0: [-29 -35 -20  11  13 -31  34 -53  -1]
1: [ 20 -14  25  19  22   6  12  19   3]
2: [  4 -27  30  35  24   8  19   4  18]
3: [  2   0 -24  13  -3  12 -24  20   1]
4: [  5   1 -18  68 -10  15 -31  21  10]
5: [-12  35   1  21 -17   3 -40  45  -6]
6: [ -6 -11  14  23  20   2  24 -12  26]
7: [  6 -16  16   7 -14  28  -7  -1 -31]
8: [ 17   7 -33  27   8  -1 -36  31  12]
9: [-43 -45  -6  -7  10 -29  21 -36 -32]
10: [ 22  -3 -25  -7 -33  25  22  14  36]
11: [  4  -5  32   1  24  12 -14  -8  16]
12: [ 16  -4 -28  48 -12  25 -41  22   3]
13: [  7  21  -1  -4 -11 -16  29  28 -21]
14: [  2  33 -25  26  -6   5 -29  32  20]
15: [-15  36  14 -31  24  12 -16 -18  23]
16: [ 16 -25  23  34  28  12  22  13  -1]
17: [ 11  51  -3  -1 -12 -48   5  12  -3]
18: [ 10 -30  27  36  23  10  21  12  11]
19: [ -2  20  27  -7  27  13 -12 -26  31]
20: [-17 -25  25  -4  45   0  -1  13  32]
21: [-15  30 -22  16  -9   8 -43  39  -9]
22: [  8  48  -7 -14 -10 -43  -2  11   1]
23: [  4 -31  45  39  20  16  42   3   7]
24: [ 60  -9  55 -33 -29  17  24   2 -42]
25: [ 27 -15  47 -35 -27   8  24  14 -37]
26: [ 23 -27 -45   0 -12  18 -20  16  29]
27: [ 23   5 -40  27   2  -2 -41  29  10]
28: [-40 -17 -28  -3  19 -49  11 -37  -2]
29: [ -9 -30 -19   6 -14  28  -8   9 -12]
30: [ 39 -17  12   6 -47  33  -2 -16  23]
31: [  3  21 -25 -42  14 -41 -14  21 -11]
32: [  9  11  63  -2  21  27 -12 -35  15]
33: [-40 -45  -1  -6  17 -28  21 -42 -17]
34: [ -2 -17  20 -56 -15   3  21   6 -35]
35: [ 15   1  12  13 -15  28   0  -5  -8]
36: [-43 -57   4 -13  13 -31  20 -36 -46]
37: [-11  38 -14   6   7  11 -20  11  29]

[ -4  -9  18   9  40  12 -23  -1  18] 11
[ 14  -5 -15   2 -32  37  22  15  15] 10
[ -2 -29  11 -33 -24   5  30  14 -31] 34
[-37   2 -11  -5  15 -52  38  -5  18] 28
[-30  -5 -18 -17  10 -44  12 -21  -4] 28
[-18  30 -27 -25  18 -17 -13 -17 -26] 31
[-30  -9  32  -7  38 -17   9  13  16] 20
[ 37 -12   0   2 -51  36   1 -17  31] 30
[-28 -17  11  -4  45 -18  -1 -10  20] 20
[  1  18  -3   6 -15 -37  24  18 -11] 13
[  7  12 -20 -44  18 -41 -11   8 -22] 31
[-24  -6  35  -3  40   4 -14  13  30] 20
[ 46  -8  15  -8 -58  24  16 -24  48] 30
[ 55  -9  19 -17 -53  30  34 -26  49] 30
[ -6   5  -9 -34  16 -39   2   4  -4] 31
[  8  29 -28  25  -2   5 -37  34  30] 14
[ 21 -13  25  22  19   5   4  16  16] 1
[  9   7  -5  -1 -23 -25  37  16 -25] 13
[  7  25 -14   5 -21 -17  37  14 -19] 13
[ 51   3  55 -25 -32  27  10  -4 -50] 24
[ 38 -10  25 -18 -44  21  27 -30  46] 30
[ 14  -4   8   4   5  -8  45   9 -27] 13
[ 17 -14  31 -30 -30  11  29   6 -40] 25
[  1   2 -14  69  -1  18 -30  31   5] 4
[-34 -10  15 -66 -12   5  -3   7 -10] 34
[ -1   9  -6 -40  13 -43   2  -7 -16] 31
[ 10  -3  52  11  25  31 -13 -36  14] 32
[-30 -35 -21  13  20 -34  32 -50  -4] 0
[ 18  -7 -25  -7 -23  28   6  17  30] 10
[-30 -22  19 -68  -6  10  11   8 -16] 34
[-22 -19  10   4  47 -17  14   4  22] 20
[ -6  32 -12 -26  22  -3 -20 -22 -18] 15
[  8  -2  -1 -13 -18 -16  42  16 -25] 13
[-25  12 -26 -20  24  -7  -7 -28 -22] 28
[  3  26  -6 -35  11 -41 -14   2 -13] 31
[-17  30 -27 -25  17 -15 -13 -25 -30] 31
[-27 -19   4 -49  -7  11   6  14 -11] 34
[ -8  35 -14 -23  22  -5 -20 -25 -21] 15
[  4  14   1  32 -37  21   0   6  16] 35
[ -4 -29 -24   4 -23  29 -10  12  -6] 29
[-43 -16 -27  -5  17 -39  20 -43   2] 28
[ 53 -12   8 -10 -42  32  18 -26  46] 30
